One turning vector, and how many steps it has turned
The counts run from 0 to 649.
[-22 -14 -43  21   7   6  31 -15  21  28  11   0  -4  -7 -33 -19 -16 -20
   0 -25  31   3  -7  -1 -11   6  -9  13 -12  16  32 -15] -> 213
[-20  14 -37 -35  -4  14  -9 -18   0   8 -10 -17 -11  37   5 -12  -6 -37
 -17   0  -4  25  20  34 -24  -7 -10  30  -1  13  10  11] -> 118
[ -9  15 -17  39  20  29  14   5  10  12  12  -8 -18   3 -32  25   4 -26
  -4  -8  37  16   4  15 -30   8 -12   8  12  35  17 -16] -> 482
[-37   5  -5  20  15  13 -11 -25 -10  18   0 -10 -18  19 -22  15  -8 -40
   7  -8  10   7  51  -5  21  -5  15   5   4  50  18  -7] -> 643
[ -6   1 -42 -29 -14  17  -5 -36  21  -2   4 -12 -22  17 -39 -14  11 -18
 -25 -19   7  22  14  25 -42   4  -3  -5  25  -1   1   4] -> 502
[-49 -27 -19 -14 -12  11  -8 -24   2   7   0  -8 -23  31 -11 -46 -12 -18
 -17 -15  -3  18   3  34  -2  10  -3  -4 -18   9   9  -8] -> 1
[-14   8 -24  13  22  18  10 -12   0  14  11   6   8  -6 -67 -26 -37 -26
 -12 -22   7   0  -6  24   5   5  -6  20   4  12   7 -14] -> 132
[-32   1 -14  -1  22  43  -4  -8   6   1  16  -9 -22   7  -3  18  18 -28
  -9   1  27  29  42  20   9  16   0   1  13  34   0  -6] -> 455
[-33  25 -23 -19 -16   8  -5 -25  10  30  10 -28 -18  33 -26   4  14 -11
  -9  -9 -10  12  38  16 -20 -10   3 -16  -8  17  11   0] -> 228
[-22  11 -21 -13   1   8  -2   0  16  -5   5   7 -10   9 -51 -21   4 -53
 -31 -10 -14  -7 -15  29 -10  10   4  29  17  15 -10   6] -> 319
[-19   6 -27  24  -8  35   2   5   9   7 -11  -6  19  15 -53 -15 -12 -38
   3   4   3 -21   8  19 -18  -4   2  37 -14  16  -3  -2] -> 594
[-27  -8 -26   8   3  25  -7 -40 -11  10  -2 -14 -10   7 -39 -11 -23 -14
   9  -7  26   2  51  -3  12  -8  -9  -6 -18  34   3  -4] -> 645
[-40   0 -14 -17   5  -8  -4  -5  29   2  -8 -17 -50  15  -9 -15 -14 -17
 -27 -22  14  14  32 -16 -35  -9  -2   6  16  13  14  -9] -> 193
[-26 -30 -17 -11  29  44  12 -23  32   7   8 -15  -3  19 -18 -24 -24  -6
   8  -9  14  13  28  34  -1   2  -3 -12  -1   5  -5  -7] -> 573
[-23  31  -5  10  15   4  -2   9  -2  15   4  -7 -20  12 -39  -6 -27 -17
 -21 -18  -5   0  -1  12 -42  -6 -21  15  -8  31  34 -20] -> 590
[-35   2 -26  -8  -3  -2   3 -33  -1  22  -4   0  -5  39 -29 -22  -4 -22
 -10 -13 -12  -5  -3  41 -39 -18   9   6   8  23 -17   4] -> 624
[-50  12  -1  -1   0   9 -22 -12  -3  11  12 -29 -34  25 -12 -10 -17 -19
 -22 -22   1  26  32   7  -7   1 -10 -29   0  17  33 -21] -> 461
[-19   4 -36  13   1 -17  26 -22  19  39  -2   7 -27   3 -49 -16 -13 -12
   5 -19  12  14  11 -10   8   3  11  17 -11  27  27 -18] -> 524
[ -6 -20 -18   3   9  38  -3 -20  25 -11  17  -5 -13 -10 -54  -7  -3 -37
  -7 -11  23  -1  33  -5  11  19  -3   2  18  22   8  -6] -> 528
[-31   7 -17  18  21  39  21  20  16  23   0   2   7   9 -45 -19 -17 -22
   1   0   7   2 -10  41  -1   5   3  32 -21  19  -6 -13] -> 363
[-22  -1 -45  15  -4  -2  25  -1  24  20  -3  -3  -9  11 -27  -9  -6 -41
  -7 -20  22   5 -13   1 -25   0   3  39   7   5  31  -5] -> 633
[-42  14  -6  31  15  11   4 -12  -3  40  -1  -2  -9  25 -26  17   4 -30
  14 -15   7   0  26   0  12  -8  28   7   8  41   3  -9] -> 100
[-15 -12 -26  20 -16  17  14  -9  45  35   1 -17  -9  25 -42  -2   3 -24
  18 -11   6   0  18  -3  -4   0  20  17  -7   5  42 -13] -> 26
[-29   0  -8  35  -7  21  -2  -1   2  22  -5  16 -16  27 -41  -4  15 -38
  -4 -13  -2   8 -16  30   2  17  27  29   8  21  11 -13] -> 209
[  7  -9 -21  27  -3  29  11 -28  25  20  -6 -13  -2  19 -68   0 -15 -13
  19   1  17   7  16  22  -8   7  10  11  -7  20   8  -8] -> 24
[-30  30 -15  10   7  37  -2  32   8  11 -13  -9 -11  27 -17  -6  -1 -25
 -14 -10   8  11   5  19 -49  -3   2  43   1   2  17 -14] -> 511
[-52 -25 -23  -8   3  17   2  -8  15  -2  -4  10  -8  21  -8 -44 -11 -45
 -14 -22  -5  -5  -9  16 -17  -2   3  36   4   3   5  -3] -> 239
[-42 -15 -28 -14  -3  40  -3  -8  15  -4  12  -2 -33  -2 -24 -22  13 -18
 -18 -18  19  24  31  17  15  30   1 -15   4   7  -4 -11] -> 188
[-25  22 -15 -28  14   7  -2 -20  -5   8  10   0 -30  14  -5 -14  -6 -10
 -27 -15  -4  18  11  21 -47 -10 -16  11  -3  34  21 -15] -> 351
[-30   0 -13 -22  -9  43 -30 -13   0   2   4   3 -22  22 -31 -31  18 -19
 -15 -18 -23   7  23  24 -11   9  24   6   9   4   2 -13] -> 79
[-37  22 -40  25  11  26  18  -3 -20  34   6   9  15   4 -24 -15 -11  -7
   0 -30  22  -2   3  13 -24 -12  -6  13 -18  18  16 -23] -> 517
[-24   7 -16  26   5  15   9  -8   2  17   3   4 -24   1 -21   9   3 -17
   5 -10  20  -2  26 -18 -30  -8 -10  19 -15  60  30 -19] -> 562
[-54  -6 -22  -6  -7  13   2 -12  -6  13   5  -9 -13  23 -13 -40 -17 -13
 -18 -12   3  12   1  45 -16   2 -14 -12 -30   8  -2 -15] -> 544
[-43   6 -30   5   4   5  -6  -3  -6   1 -20 -22  -7  20 -21 -28 -48 -23
 -21 -17  22   5   9  20 -33 -12 -25  15  -8   3   5 -10] -> 277
[-62   6 -14  -3  -6  29 -12   3   6  17 -11  -6 -31  29 -16 -19  17  -9
  -5 -20   2   8  34  14 -17   0  26  -4   9   3 -18  -4] -> 310
[-30 -13 -23  31  13  36  12 -25   1  15  10 -14   2   8 -36   2 -11 -17
  13  -5  36   0  23  25   5   6 -12 -21 -17  34  -8  -8] -> 334
[-34   4   1 -16 -13  36 -24   0  26  -7   3 -33 -13  29 -26  -5   1 -38
 -14   7 -11   5  39  21  -2   8   2   5  -1   7  16   2] -> 383
